Here are some points, one per row:
[-0.17  1.12 -1.56 -0.12  1.32 -0.32 -0.82  0.39  1.13 -1.18 -1.13 -0.72
  1.66 -1.68  1.25 -1.1   0.78  0.15  0.61 -0.57  0.49  0.59  0.55  0.65]
[-1.11 -0.37 -0.72  0.63 -0.13 -1.08  0.83  0.22 -0.88 -0.53  0.   -1.33
  0.73 -0.82  0.25 -1.91  0.25 -0.09 -0.63 -0.46  0.2   0.97  1.54 -1.11]
[-0.99  0.61 -1.86 -0.1  -0.16  0.14 -1.44 -1.36 -0.55 -0.42  0.6  -0.59
 -0.56  0.06  0.45  0.69 -0.84  0.59 -0.68 -1.15 -1.69 -1.28 -0.04 -1.05]
[-0.87 -0.53 -0.1  -0.6   0.05  0.59 -1.37 -0.26 -0.17  0.43  0.58  1.7
  0.81 -1.43  0.45 -0.56 -0.36 -1.98 -1.64  0.27 -0.82 -0.65 -0.46  0.76]
[-0.3  -0.23  1.47  0.03  0.59  0.18  1.16 -1.12 -0.46 -0.58 -0.69  0.79
  0.89 -1.64  0.34  0.21  0.45  1.46  1.46 -0.1  -1.38  0.28 -1.26  0.58]
[ 0.6   1.16  0.37 -0.42 -0.38  0.34 -0.19 -0.79  1.31  1.38  1.07  0.08
 -0.01 -0.96  0.5   0.29  0.8   0.6  -0.97 -0.33 -0.68 -0.36  0.18  2.2 ]
[-1.41 -0.6   1.24 -0.48  0.2  -0.49  0.26 -0.14 -0.73 -1.39 -0.11 -0.31
  1.4  -0.09 -1.49  2.85 -0.01  0.09 -0.7   0.3   1.13  0.97  1.13  1.56]
[ 1.49 -1.13 -1.25  1.93 -0.95  0.51 -0.46 -0.8   0.11 -1.85 -2.66  0.99
 -1.62  0.82  0.73 -0.11  1.24  0.42 -1.32 -1.53  1.   -1.23 -1.01 -0.79]
[ 0.41  1.59  1.45  0.75 -0.05  0.89  0.45 -0.67  0.45  1.01  0.09  0.04
  0.67  0.13  0.8   0.8  -1.21 -0.21 -0.85  0.56  1.13 -0.69 -0.87 -2.46]
[-0.84 -1.32  0.38 -1.88  0.32 -0.36  2.18  0.36 -0.23  0.14 -1.5   1.14
 -1.58 -1.28 -0.79  0.71  0.09 -0.59  0.98  2.53  0.24 -0.55  1.73  1.98]
[ 0.52 -0.65  1.39 -1.71  0.08 -1.65 -0.8   0.38  0.25  0.16 -0.99  1.12
  0.49 -0.39 -1.56 -0.23 -1.22 -1.43  1.06 -1.02 -0.3   0.39 -0.9  -0.25]
[ 1.36 -0.66  1.06  0.74 -1.1  -0.97 -0.66  0.56 -0.86 -1.4   1.09  0.17
 -0.18 -0.37  0.39 -0.8  -0.52  0.29 -0.12  1.48  0.21  0.59 -0.38  1.71]
[-1.17  0.67 -0.69  0.9   0.86 -1.    0.19  0.74 -1.12 -1.1  -0.39  1.01
 -1.16  0.39  0.51  0.27 -1.    2.31  1.07  1.29 -0.09 -0.72  0.01  0.1 ]
[ 0.37  0.21  0.25  1.88  2.14 -1.17 -0.3  -2.08 -0.66 -1.94 -0.03  0.43
 -1.62  1.63  0.23  0.3   1.61 -0.87  0.48  0.92 -0.04  0.37  0.21 -1.12]
[ 0.2  -0.56  0.53 -0.49  1.23  1.41  1.56  0.72 -1.93  0.46 -0.52 -0.67
  0.37  2.25  2.12  0.51 -0.04  0.71 -1.84  1.93  2.07  1.46 -1.72 -0.85]
[-0.13  0.55 -0.95 -2.63 -0.21  1.34  0.44  0.52  1.78 -1.3   0.89  0.01
  0.57 -0.83 -1.48  0.29  0.38 -0.7   0.64 -1.06  0.83 -1.81 -0.68 -0.42]
[-0.48 -0.13 -0.2  -0.09 -1.03 -0.84  1.45  0.56 -0.47 -0.71  1.87  0.7
  0.35  1.25  2.04 -1.69 -0.41 -0.07  0.96 -0.23 -0.09 -0.84  0.53 -0.37]
[-1.46 -1.64 -0.43  1.44 -1.49  1.1  -1.32  0.85  1.7   0.46  0.57  0.7
  1.53  1.34  0.29 -2.03  1.06 -0.34  0.65 -0.31 -0.18 -0.32  1.   -0.44]
[-0.53  0.07 -1.82  0.16 -0.68 -0.78  0.12 -1.16  0.02  1.66  0.02 -0.44
  0.03  0.57 -1.39 -0.16  0.87 -0.44 -0.07 -0.52 -0.78  0.18 -2.33  0.27]
[ 0.   -0.58 -0.16  0.59  0.76  1.44 -0.08 -0.15  1.15 -0.18  0.94  0.55
 -1.35  0.41 -0.92 -0.7  -2.29  0.11 -0.1  -0.69  0.98  1.06  0.6   1.92]
[-0.37 -1.22 -0.36  0.17 -1.23  0.39 -0.17  0.79  2.64  1.24  0.22 -1.77
  0.81 -0.89 -0.45  0.43 -0.14 -1.86 -1.66 -2.67 -1.42 -1.89  0.65 -0.97]
[ 0.37  0.77  0.44 -1.07  0.91 -0.64  0.8   2.37  0.69  0.93  1.71  0.56
 -0.89 -0.1   0.43  0.51  0.63  1.54 -1.86 -0.57  0.26  2.39 -0.14 -1.23]
[ 0.12 -0.69 -0.23  0.81  0.89  0.99 -0.65  0.05 -2.2   0.64  0.82 -0.51
  1.07  0.31 -0.7  -1.22  1.07  0.3   0.   -2.22 -0.94 -1.54  0.48 -0.11]
[-0.85  0.39  1.37  1.46 -0.56  1.02 -1.19  1.28 -1.28  0.07 -0.41 -1.8
 -1.57 -0.08  0.36 -0.1   1.25 -0.15  1.89  0.97  0.92  0.72 -0.34  0.45]
[ 1.4   0.77 -0.63  0.93  0.06 -1.88  0.11 -0.55 -0.39  2.38 -0.85 -0.28
  0.3  -0.25 -0.83  1.04 -1.   -0.59  1.05 -0.36  1.92 -0.08 -0.14  0.23]
[ 2.09  2.8  -1.   -0.11 -1.5   1.28  0.72  0.79 -0.52  0.17 -0.3   1.51
  0.04  0.77 -0.75  1.35  0.49  0.33 -0.13  1.06 -2.19  1.31  2.39 -0.63]
[-1.    0.91  1.03 -1.4  -1.26  0.03 -0.11 -1.72 -0.94 -0.35 -0.92 -0.93
 -0.11  1.22  0.71 -0.33 -0.43  0.46  0.71 -0.43 -0.29  0.33  0.18  1.3 ]
[ 1.63 -1.55 -0.74 -0.29  0.04 -0.86 -1.25 -0.12  0.21  1.77  0.04 -1.26
 -0.27  0.09  0.56  1.52 -0.39 -0.21  0.76  1.49  0.56  0.26 -0.64 -1.53]
[ 1.13  0.27  1.71 -1.02  1.29  0.38  0.53  0.36  1.93  0.03  0.01 -0.9
 -0.8  -0.42 -2.02 -0.82 -1.11  0.17  0.24  1.4  -1.08  0.1  -0.29 -0.38]
These points spread out most along one direction. How many in every 100 of the points above lie lower along it than each point below? Answers are rounded to whole numbers. More than half of the points above lie lower than the first one.
[ 0.52 -0.65  1.39 -1.71  0.08 -1.65 -0.8   0.38  0.25  0.16 -0.99  1.12
  0.49 -0.39 -1.56 -0.23 -1.22 -1.43  1.06 -1.02 -0.3   0.39 -0.9  -0.25] 66
[-1.    0.91  1.03 -1.4  -1.26  0.03 -0.11 -1.72 -0.94 -0.35 -0.92 -0.93
 -0.11  1.22  0.71 -0.33 -0.43  0.46  0.71 -0.43 -0.29  0.33  0.18  1.3 ] 34
[-0.84 -1.32  0.38 -1.88  0.32 -0.36  2.18  0.36 -0.23  0.14 -1.5   1.14
 -1.58 -1.28 -0.79  0.71  0.09 -0.59  0.98  2.53  0.24 -0.55  1.73  1.98] 10
[ 0.   -0.58 -0.16  0.59  0.76  1.44 -0.08 -0.15  1.15 -0.18  0.94  0.55
 -1.35  0.41 -0.92 -0.7  -2.29  0.11 -0.1  -0.69  0.98  1.06  0.6   1.92] 52
[-1.11 -0.37 -0.72  0.63 -0.13 -1.08  0.83  0.22 -0.88 -0.53  0.   -1.33
  0.73 -0.82  0.25 -1.91  0.25 -0.09 -0.63 -0.46  0.2   0.97  1.54 -1.11] 62
[ 0.12 -0.69 -0.23  0.81  0.89  0.99 -0.65  0.05 -2.2   0.64  0.82 -0.51
  1.07  0.31 -0.7  -1.22  1.07  0.3   0.   -2.22 -0.94 -1.54  0.48 -0.11] 86
[ 0.37  0.21  0.25  1.88  2.14 -1.17 -0.3  -2.08 -0.66 -1.94 -0.03  0.43
 -1.62  1.63  0.23  0.3   1.61 -0.87  0.48  0.92 -0.04  0.37  0.21 -1.12] 7
[-0.3  -0.23  1.47  0.03  0.59  0.18  1.16 -1.12 -0.46 -0.58 -0.69  0.79
  0.89 -1.64  0.34  0.21  0.45  1.46  1.46 -0.1  -1.38  0.28 -1.26  0.58] 24
[-1.46 -1.64 -0.43  1.44 -1.49  1.1  -1.32  0.85  1.7   0.46  0.57  0.7
  1.53  1.34  0.29 -2.03  1.06 -0.34  0.65 -0.31 -0.18 -0.32  1.   -0.44] 93
